One turn sends every row of this set to another row. A few are shown first. Where does it send the rows asked after them?
K_880: [ 25.9  15.7  27.7   5.2 -20.7 -11.4  -3.4   3.3   4.2 -15.8   8.7   7.4
 -10.7  18.7   0.0  -1.8]
K_700: [ -1.5   3.3  14.7  -8.5  20.0 -13.5  -8.8  -0.2 -30.4  -2.5  -1.9 -10.6
   2.9   7.3  10.7  19.3]
K_373: [  9.6   3.9   0.4  28.5  11.9  -2.6 -16.6  -1.1  -4.5 -11.9  -5.4   1.3
  19.3  -0.4 -13.6 -16.5]
K_796: [-18.8   3.5 -10.1  10.3  22.8  24.2   2.6  -5.7 -24.3   0.0  16.4 -13.0
 -22.5 -10.3  -1.0   7.0]
K_709: [ -8.2 -13.1  15.7  32.8   4.3   2.8   6.3  -1.5   9.1   7.0  26.5   9.9
 -13.2  10.4 -18.5 -15.3]
K_792: [-19.7   6.2  -2.0  21.9   1.6   9.2   7.4 -14.9  25.9   9.5   5.1   9.5
  -5.7 -21.2  -3.0  12.0]
K_528: [ -3.0  12.4   2.6 -24.1   7.0  15.8  30.1  -4.6  -8.0  17.4   1.9  18.7
 -16.5   2.9  12.9   8.4]
K_666: [  0.6   3.4  14.5 -15.9   3.3   7.0 -15.9  -1.1   0.6 -16.7  24.5 -10.2
  18.9  12.7 -21.5  -4.1]
K_764: [  9.4  -4.0  39.5   2.3  25.6  -0.1  -0.7  -7.3 -17.5  -2.2  -2.1   4.1
   2.7 -15.6  -1.5  12.1]
K_438: [ -0.6  16.3  -9.6  21.1 -25.4  12.6  30.8  -9.2   4.1   6.1 -10.1  -8.8
  -8.3  -2.0  -8.0   1.1]
K_924: [  2.5  -3.9  -6.5 -16.8  -7.5   3.9 -35.9  -2.2  -0.8  -2.5  -1.2  -0.3
  13.1   4.9  -9.0   6.0]
K_815: [ -3.9   2.8 -16.5  24.4  14.7   1.5 -28.0  -3.4 -21.1   3.0  -5.9  -0.3
 -18.2  10.2  -3.9   4.5]
K_558: [  2.9   3.1   4.3 -18.5  -8.8 -14.3  20.1   5.9  13.5 -19.8 -14.7   5.9
 -19.6  19.0 -27.0  -5.5]
K_636: [ 12.4  -1.6  30.0   1.9  27.3 -14.7  -7.3  -4.3 -24.8  -9.5   5.4   0.8
   3.7   9.5  -2.5  13.6]
K_821: [  0.8  -6.3   9.8 -18.3  -0.9  -7.6  34.7   8.6  13.4 -14.5  -1.9   9.4
 -21.7   6.3 -29.3  -6.3]
K_450: [ 6.5 31.6 37.3 -5.8  2.5 14.6 28.3 -7.0 11.6 -1.1  4.3  9.0 -4.4  4.1
 -8.2 -3.7]
K_430: [ 17.1  -3.4 -18.2  24.7  -7.4   2.5  32.7 -10.3  -9.8  -4.5  10.4   8.3
 -20.9  25.2 -13.5  -1.9]
K_545: [ 15.4  -0.7  -8.0 -13.1 -16.9 -10.3   0.8   3.0 -13.9   2.1   6.1  16.6
 -24.3  17.0  20.7   9.8]
K_433: [-13.0  -8.8  -7.1  11.6  -1.1   5.0   1.0 -10.4 -16.7 -20.6  12.8   2.8
  -8.2  38.9  -4.0 -19.6]
K_247: [-23.7  12.3 -25.7  -0.3  -6.6  10.5   3.9 -23.7  -0.7 -20.0  -7.0   0.6
   0.4   4.1   8.8   5.3]
K_301: [ -3.5  -9.2   2.6 -20.2  -6.3  -6.1  28.4   6.5  14.9  -6.8  -3.3   7.1
 -38.3  -4.9 -20.2   6.9]
K_138: [ -6.3  -7.3  -1.7 -15.0  12.5  21.0 -25.1  -8.8  -1.5  17.0   4.9  13.0
 -13.1  -6.0 -14.5  20.0]
K_656: [  0.1  17.5 -25.6  11.9 -10.7   4.4  38.3  -9.2  -8.5   0.3   2.7  -7.3
  -8.8  22.1  -6.6   2.1]
K_795: [ -5.5   4.4   6.1  13.7  19.4  19.5  12.3  -4.3  -9.2 -14.2  17.7 -10.6
  16.9 -19.6  -8.6 -14.6]
K_227: [ -5.0   1.5  26.0  -9.2  17.5   0.4  -1.7  -3.3 -22.7   4.8  -9.2  -9.5
   1.5 -17.5  10.6  17.2]
K_938: [ 17.6  -2.6  -1.0  34.8 -21.6  11.0  24.0 -11.4   4.0   2.6  -1.3   7.0
 -19.8   2.0 -16.4  -1.8]
K_645: [ -2.1   1.4  -3.3 -20.0 -13.6 -13.2  13.5   4.9  12.5 -12.6 -15.9   5.0
 -36.1   6.7 -19.9   9.9]
K_928: [ -6.4  -0.3  17.1 -14.6  25.5  25.8  -3.7  -8.6  -1.2   1.4  31.8   2.1
  -5.9   0.5 -27.1   8.3]

K_433 goes to K_709
K_138 goes to K_924
K_821 goes to K_301
Now find these:
K_636 goes to K_764
K_656 goes to K_430
K_796 goes to K_815
K_545 goes to K_880

